In the data rows, 128 means zero.
A hidden rule labels the rows of this table. It goes by one to three of the table's principal directions, not those with the most spread.
[128 111  43 191 111 146  97 137 144 160 113 113 101 125 135  89 109 186 179 144  97 116 186 197 124 116 154 154 118  97 126 137 122 223 107 174 101 184 135 130 119  99 153 170 145 139 129 126] g
[119 138 125 118 121 126 102 151 204 119 187 123  92 129 129 141 164  92 140  95 140 138 141 112 127 127 110 124 119  92 155 117 147 153 154  85 147  66 120 152 176 105  78  63 132  85 115  97] e
[189  58  49 116  84 194  86 160 138 173  78  95 134 161 176  81 126 149 157 172 153 137 157 162  84 132 105 127  51 130 177 148 160 107  88 176  93 186 154  87  97 158 154 158 126 146 116 132] h
[129 133 155 141 147 102 145 132 107 145 104 128 154 110 107 161 117 128  97 137 152 151 108 134 117 133 129 105 141 142  88 131 114 102 122 123 142 150 129 124 132 133 135 117 119 143 141 122] h
[119 132 166 108 127 122 146 150 133 121 122 139 109 126 132 132 139 103 135 129 131 123 111  99 118 130 109 124 123 134 143 122  92  78 150  93 113 119 106 112 128 167 104 120 122 134 128 148] h
[130  76  74 110 111 162 105 103 102 202  75 132  95 162 181  45 127 122 181 152  87  68 159 143  94 117 174 163 113 128 157 124 123 156 126 160  48 207 145 106  84 166 169 207 175 153 131 129] f
[164 110  88 148 116 126 129 167 146 141  98 128 164 134 132 133 120 167 116 172 139 158 145 180  95 137 115 115  94 113 116 166 131 151 112 154 134 181 134 134 132 136 159 132 118 131 119 131] e
[128 147 141 164 140 125 124  95 133  98 133 109 126 104 109 165 137 140 154  97 161 154 132 141 163  98 124 100 144 130 111 125 134 126 128 115 140  95 156 113 135 103 101 103 123 125 145 120] e
[176 116  52  74 117 172  96 146 180 160 107 110  95 175 168  77 141  97 175 144 117 100 206 147 100 124 123 178 102 125 172 108 146 163 143 137  98 102 153 120 124 137 122 134 154 147 125 140] d
[180 103  77  99 127 154 115 122 153 129  89  81 152 172 157  84 148 125 187 165 114 142 167 157 122 121 112 123  86 124 159 131 161 118 140 126  93 117 173  75 108 147 126 158 144 146 124 140] h
[144 155 124 136 158  84 110 137 164  96 130  86 135 115  86 152 147 130 142 118 133 180 135 128 166 118 111 103 135 125 122 122 154 154 136  74 168  47 143  95 165  97  94  55 122 118 128 121] d
[121 103 105 138 131 125  98 123 101 182  97 133 126 103 131 119 124 128 129 149 141 140 136 173 114 129 151 129 120  93 115 116 116 150  93 163 112 197 148 128 106 120 149 126 152 127 121 136] e
[114 145 159 138 133 116 130 136 140 138 124 125 101 120 118 157 137 109 140 108 143 144 126 115 122 114 118 113 145 129 120 125 101 104 143  95 128 115 110 125 144 138 104  95 133 127 139 117] d
[ 85 135 114 189 108 144 122 113 171 143 165 123  67 133 132 126 134 140 175  80 116 115 154 135 135  95 145 125 151  99 135 129 117 171 150 112 103 117 104 155 158 102 107 130 142 112 136  88] e
[125 173 164 202 160  59 139 145 125  62 106 114 158  95  66 145 129 193 138 130  95 168 108 130 180 123 113  95 152 131  90 152 111 160 142  81 167  90 123  96 157 111 117 112  97 129 125 156] h
[138 131 154 111 137 127 163 105  95 114 122 160 175 121 143 140 120 128  98 144 136 115 114 141 120 141 135 128 135 140  99 134 121 107 130 160 130 167 147 148 104 141 150 164 126 134 133 147] e
[116 114 175 122 136 119 155 120  88 134 125 149 151 120 124 143 116 123  90 143 128 126  82 112 115 141 131 111 126 132 109 142 113  81 122 138 123 166 121 135 109 150 148 144 117 133 127 124] e
[ 96 147 143 130 133 118 126 133 135 102 157 131  94 116  89 149 133 118 121 113 114 134 115  99 153 117 127 121 139 108 152 125 114 125 120  96 145  68 102 134 142 112  96  98 117 111 119 127] d
[132 141 112  94 128 126 156 131 130 121 160 134 142 150 139 124 107 120 107 139  93 124 147 133 121 139 141 161 140 127 129 128 140 159 132 153 143 129 110 171 125 105 152 142 133 130 130 130] d
[ 63 145 164 150 101 132 135 123 124 133 193 167  80 105 136 141 128 104 115  70 146  95 114 100 131 119 146 150 162 116 129  98 106 134 140 129 129 143  91 181 143 105 111 132 133 105 140 118] g
[131 150 144  90 155 100 154 120 135  88 124 128 147 133 113 119 141 113 129 141  99 129 122 111 155 133 126 126 139 130 140 116 126 120 152  87 132  67 131 112 133 136 106 120 125 130 118 160] d
[117 105  92 109 103 163 124 169 137 135 148 169  83 146 165  48 106 145 129 151  59  40 147 116 106 169 132 203 102 119 160 126 105 171 137 171  89 157  94 152 106 151 155 188 126 139 100 156] e
[118 123 164  75 132 125 146 110  66 147  96 171 140 144 154  86 123  98 102 144 101  83 106  98 113 146 148 158 141 145 127 113 112  96 137 145 101 170 126 135  93 170 166 174 148 142 119 166] e
[102 119 224  93 145  95 165 123  68  97 141 151 173 107 100 164 136  94  60 143 130 143  31  61 131 152 119  80 122 138 128 139 122  21 117  98 152 129 113 115 112 157 117 132 103 112 119 132] d
[139 132 116 163 125 119 112 121 148 133 104 101 119 121 135 131 144 143 182 112 153 155 148 155 138 100 122 110 129 131 119 127 127 144 141 108 114 135 146  96 139 131 118 107 141 132 143 124] d
[112 128 122 159 115 137 128 133 160  97 150 115  95 122 120 133 139 144 154 103 135 131 131 117 150 114 112 107 120 122 149 132 133 121 136 101 123  84 119 110 146 122  96 115 119 119 124 116] e
[155 113  85 119 128 125  95 134 154 120 120  94 130 130 113 117 147 126 149 134 148 161 144 141 147 107 121 116  99 110 164 117 170 151 114 107 134  84 165  94 138 105 111  93 123 126 121 135] d
[131 129 192 117 137 102 146 128  74 111 118 158 175 102 119 151 122 126  62 125 156 124  64  86 127 152 125 112 139 173  99 133 131  79 117 129 164 151 128 127 124 146 142 130 102 128 132 140] d
[116 163 120 125 128 120 128 105 160 148 141 139 114 153 144 109 149  94 161  98 125 106 172 143 125  98 155 162 165 109 122  96 126 186 178 109 110 117 141 166 153 109 122 138 160 125 144 130] f
[138 123  77 129 115 131 123 164 158 150 138 129 123 135 126 127 110 144 101 137 129 136 155 150 111 138 132 145 123 117 135 133 142 180 111 147 149 129 108 164 153 103 144 104 121 126 118 120] f
[131 119 141  82 140 154 153  95 121 129 151 126 159 142 152 143 124  97 108 142 124 129 121 134 117 151 125 120 124 122 120 127 140  80 126 157 125 130 136 147 104 130 128 141 140 120 122 111] e
[192 102  66  94 130 152 101 110 163 164  88  75 161 170 163 115 148 114 168 152 149 171 174 174 106 116 121 109  98 126 141 136 181 133 125 135 115 129 178 100 126 130 136 110 158 131 130 105] d
[143 110  90  54 137 163 156 136 155 137 140 142 122 163 160  76 114 100 116 164  80  73 164 131 108 165 131 176 110 116 155 107 131 131 146 153  96 100 129 150 108 138 130 164 134 150 104 151] e
[102 136 168 124 126 132 167 123  93 132 148 182 132 112 133 150  99 127  68 121 133 100 104 118 113 146 141 144 153 134  99 129  99 110 121 166 136 166 102 185 118 131 153 144 118 130 127 135] e
[ 65 132 172 104 125 133 162 149 137  92 205 149  86 136  98 137 117 107  81 121  77  97  74  52 138 156 113 129 128 112 166 134 104  79 135  95 132  56  50 155 138 137  98 119  98 107 100 107] e
[123 122 200 108 121 117 134 130  98 168 103 138 149 105 129 195 149  69  90 112 227 172  74 101  93 117 113  76 133 151 117 117 107  17 116  97 142 169 124 120 135 166 104  85 125 121 151 118] e
[145 168 160 223 139  95 113 124 119  78  77 127 140  78  95 159 139 198 165  99 164 156 126 149 172  97 111  95 152 153  81 147 104 149 132 105 153 124 156  89 148 127 114 108 105 133 144 160] g
[153 137 103 140 137 118 122 105 113 104 100 112 150 137 126 106 129 157 163 140 100 132 153 150 150 110 142 134 131 136 123 139 148 169 129 137 126 130 162 104 113 117 148 162 138 140 137 146] e
[ 92 134 160 127 130 121 121 128  99 126 143 140 111 122 118 115 131 109 128 129  90 112 111 104 132 138 135 139 134 108 132 117 109 113 128 127 124 140 112 130 112 126 124 157 139 118 121 136] e
[109 162 174 143 139 104 183 131 109  94 155 157 157  99  96 194 103 138  58 114 155 143 101 121 135 136 126 112 163 147  84 135 113 103 124 133 175 120 104 170 143 109 129 116  99 129 141 128] f
[ 90 109 168  68 110 136 168 156 103 155 165 182 111 149 154 102 106  87  65 139  95  70  84  69  87 168 137 167 127 135 150 120 100  88 140 139 108 161  64 178 116 165 152 157 120 131 113 132] h
[215 105  86  37 141 163 138 120 127 116  79 125 191 184 172  68 133 113 127 189 101  95 162 137 105 155 119 159  87 157 150 133 173 115 141 160 111 117 191 105  90 162 156 189 131 161 115 169] e
[125 163 172 121 150  85 138 128 107 102 132 121 164 115 108 159 132 119 113 131 132 162 104 123 144 138 114 120 147 140  93 124 121 112 138 111 160 123 123 119 130 127 129 102 129 121 135 138] e
[158 136  94 107 150 110 136 169 182 111 130  92 133 159 102 126 124 135 127 166  80 161 156 137 127 143 102 125 107 109 138 149 145 152 141 101 144  59 116 119 150 119 124  88 118 136 108 117] d
[153  98  80 110 150 130 109 105 143 138 127  84 163 124 120 138 135 125 134 158 134 164 135 164 135 135 136  96 103 111 134 131 170 137  98 135 138 114 167 101 120 103 115 112 136 119 124  99] h
[144  91 127 111 124 142  98 140 104 128  96 141 108 113 136  97 130 140 125 141 124 100 103  97 130 144 122 130  97 146 159 137 128 109 100 133 117 132 135  90 106 162 131 125 115 131 107 148] h
[ 79 139 128 186 119 118 118 121 103 128 123 108  84 109 100 128 118 155 172 110 112 135 121 126 159  97 141 124 149 124 137 120  89 134 114 111 109 135  95  98 120 121 116 141 131 135 143 134] e
[159 105  70 201 107 144  81 161 125  95  77  82 107 116 111  96 116 225 188 146 111 149 144 149 161 115 100 115  84 142 154 165 134 154  86 140 122 129 133  47 113 133 137 139 103 145 117 151] d
[149  98  87 111 113 158 103 129 128 177 115 123 128 148 153 106 126 112 128 139 143 115 151 145  95 128 141 146 109 126 139 121 150 141 113 161 114 167 151 136 116 124 148 151 141 137 133 115] h
[ 64 139 146 142 121 124 155 125 140 146 183 179  85 129 141  92 115 117 117 100  79  54 126 109 122 140 164 175 164 104 122 105  93 179 168 131  99 143  85 195 143 117 132 166 134 122 123 124] e
[118 121 119 103 124 149 129  97 139 121 159 108 120 142 142 133 139 102 141 113 131 136 134 122 139 122 128 117 125 120 149 118 156 105 128 126 122  97 134 125 122 116 111 121 147 113 127 104] g
[150 141 153 132 139 116 163 131  97  97 109 144 176 122 120 142 105 159  87 144 127 127 110 126 131 146 120 126 136 164  93 148 127 112 125 149 152 140 132 133 119 137 156 150 102 147 131 149] g
[118  92  90 160 104 160 116 130  95 162 121 123 129 125 142 117  97 166 116 146 122 120 129 155 108 145 141 129 112 129 121 147 132 130  81 192 120 203 115 132 100 122 165 177 133 131 126 107] e
[114 114 124  94 128 138 109 137 158 163 154 146  88 121 143 125 146  75 121 112 143  97 137 112 104 139 138 143 125 112 143 101 126 132 138 116 119 119 129 147 141 129 100 105 145 113 124 107] d
[102 146 150 124 144 115 125 130 127  92 144 123 107 114 101 132 137 122 137 122 107 113 106  93 157 137 117 128 136 138 138 118 107 109 135  91 134  74 108  98 129 138  91 120 120 121 124 133] e
[124 160 131 111 132 116 130 150 168 127 137 137 105 141 118 131 143  97 125 112 124 129 156 117 124 123 121 142 147 112 135 110 122 145 157  92 140  76 115 153 163 119 105  95 136 122 122 136] e
[114 142 193  77 157 111 137  94  95 142 125 136 153 134 123 138 148  58  98 116 135 116  90  77 125 140 137 119 158 150 113  96 131  64 148  96 138 105 139 125 126 142 107 132 141 125 137 122] f
Here are more rows. What is the label of each one?
[139 151 140 104 161 109 149 105 127  87 115 120 159 130  95 134 135 123 113 129 127 128 114 105 165 125 127 114 147 152 130 116 140 112 139  88 146  43 145 106 139 127 103 117 109 138 126 148] ~ d
[156  97  60 148 117 155  92 124 130 154 104 109 134 144 150  88 120 165 157 154  96 132 172 179 118 130 142 137 101 100 134 149 159 184 100 182 115 174 157 127 109 107 165 161 149 126 113 121] ~ d
[109 123 111 168 114 138 104 130 144 121 140 101  79 124 114 122 132 145 167 101 122 135 138 118 151 103 125 118 125 119 153 128 133 139 122 109 119  98 118 104 138 111 107 117 128 124 130 111] ~ h
[135 114 113 107 130 128  97 111 135 138 110 120 113 133 141 100 157 108 163 125 125 125 138 125 135 114 138 126 117 116 155 117 144 140 132 109 109 117 155 102 125 137 117 117 153 117 120 132] ~ e
[131 107 127 137 111 145 115 110 117 141 125 113 126 112 144 156 137 122 141 111 176 155 122 134 123 110 129  97 119 138 136 131 141  94 103 137 129 159 141 111 119 127 118 119 138 118 144 108] ~ g
[139 114  95 101 117 151 114 120 138 154 130 132 110 154 153  95 131 107 141 128 112 107 162 133 113 118 147 156 122 112 154 118 149 159 130 147 109 133 144 148 121 116 142 145 148 131 125 128] ~ f
[114 130 123 112 148 119 143 137 136  86 188 134 136 124  96 133 105 143  73 142  86 110 103 106 150 166 125 140 122 122 126 139 149 151 118 138 161  70 108 151 133 100 131 114 100 115 104 107] ~ d
[ 87 182 206 124 172  81 144  90 129  59 192 123 140  86  77 196 152  93 106  83 143 152  82  86 187 130 120  94 173 131 100 103 131  97 147  69 183  31 128 127 154  94  64  69 119  91 136 110] ~ e
[181 115  80 114 129 170 144 127 147 104  97 101 142 168 143  97 115 156 158 160  97 117 172 146 127 127 112 136 100 144 148 148 149 121 133 149 107  97 156 101 106 138 136 176 117 164 124 145] ~ f
[139 135 136 154 133 120  95  68 112 187  99 107 160 105 142 184 154  98 151  94 225 191 142 187 118  83 150  89 156 119  79 108 145 127 115 140 137 191 187 134 134 102 128  88 170 112 166  97] ~ d
[124 135 113 151 122 127  99 150 162 104 146 107  99 109 100 150 144 135 151 116 152 154 133 131 147 112 105 114 110 109 150 126 127 135 118 100 142  85 127 106 146 114  90  83 115 113 126 123] ~ h
[156  75  32 150 108 181  81 121 113 188  70 110  91 138 158  67 104 172 181 156 106 101 184 182 112 113 158 158  99 119 154 136 130 185  81 195  77 194 154 105  85 127 167 177 149 159 125 136] ~ f
[132 100  95 158 119 142 102 125 127 177 113 112 119 131 138 114 121 140 142 129 140 122 141 151 108 121 144 128 118 127 117 130 140 152 115 151 109 175 145 120 124 121 146 147 138 139 140  97] ~ d
[145 111 107  73 123 146 130 151 130 136 122 139 121 141 133 118 124 102 106 155 135 112 132 116 108 139 121 148 103 132 161 120 126 107 116 133 121 115 126 126 114 149 128 126 120 141 120 146] ~ d
[142 136 174 101 160  98 161 127  77  98 105 158 191 127  98 134 111 139  58 170 105 123  78 108 132 159 123 123 128 144  98 149 125  99 122 137 152 127 134 132 110 150 163 142  99 140 111 154] ~ f
[107 176 184 181 125 106 126  89  76 136 113 163 131 109 124 152 127 132 135  77 163 110 118 126 135  87 157 147 189 157  72 117  97 154 147 136 133 184 140 157 130 122 152 153 137 134 172 137] ~ d
[126 160 135 183 129 104 137 166 144  93 138 115 133 104  78 187 112 172 115 131 149 181 123 151 142 119  97 106 129 120 102 154 103 135 115 118 167 110 101 131 151 110 121  83  94 126 133 126] ~ g
[126 126 132 127 135 108 121 140  98 127  93 112 135 124 102 121 125 135 131 151 122 148 108 120 140 124 122 120 121 133 138 126 115 107 111 110 125 126 122  87 115 144 133 124 121 142 126 152] ~ f
[168 126  95  58 130 150 134 135 166  89 153 121 134 161 154  92 137 107 143 145 101 101 155 116 134 142 112 165 100 135 172 117 158 142 151 126 123  68 146 123 120 132 115 136 122 134 117 152] ~ g
[169 136  96 204 126 130  93 129 118 150  48 134 141  80 131 143 126 185 161 127 187 155 181 214 126 104 132 119 136 125  77 132 110 177 100 172 135 202 185 116 125 113 143 129 136 145 142 167] ~ h
[142 137  86 113 125 148 125 126 179 133 133 111  84 169 151  93 137 115 194 123  88  99 187 133 123 105 135 163 129 125 157 123 125 172 168 110  91  92 130 126 133 131 115 146 148 144 139 123] ~ g
[101 158 185  97 135 108 140 144 120 121 145 168 113 105 113 157 140  80  93 112 153 121 105  96 125 134 120 138 149 122 126  99  90  93 140 101 145 110 107 153 139 139 101  94 124 117 127 155] ~ h
[157 139 137 136 134 133 144 113 146 121 115 110 151 120 139 167 135 127 145 115 177 160 142 151 127 111 114 101 135 147 106 129 131 103 139 121 136 123 153 119 136 128 108 109 124 137 151 124] ~ g
[134 137 114 100 120 150 154 118 138 131 156 153 133 154 154 133 116 114 110 128 120 100 154 138 103 131 141 158 138 132 121 135 134 147 141 162 127 142 124 181 123 123 150 155 138 128 136 114] ~ g
[146 103 120  99 125 159 108 110 114 127 103  96 118 145 141 105 140 112 165 135 123 130 126 107 137 119 118 117 103 140 170 122 143  77 115 120 104 105 147  75  99 148 111 142 133 138 126 136] ~ h
[137 148 107 166 138 116 127 135 130 110 105 110 132 127  97 126 118 165 146 137 106 141 151 148 148 114 129 128 137 126 119 137 123 162 124 124 138 108 133 114 133 108 130 141 118 144 132 144] ~ f
[197 128  83 140 122 143 138 150 159 127  81 101 170 155 138 137 121 160 140 158 154 172 180 185 106 116 102 115 104 133 114 155 151 135 129 150 134 138 164 121 133 126 151 131 118 156 135 140] ~ f
[151 124  63 116 105 132 101 174 195 139 131  85 103 163 119 135 150 116 174 152 133 181 171 157 109  96 106 122  88  89 183 144 135 154 127  94 121 101 116 113 150 127 110  83 136 118 127 114] ~ d
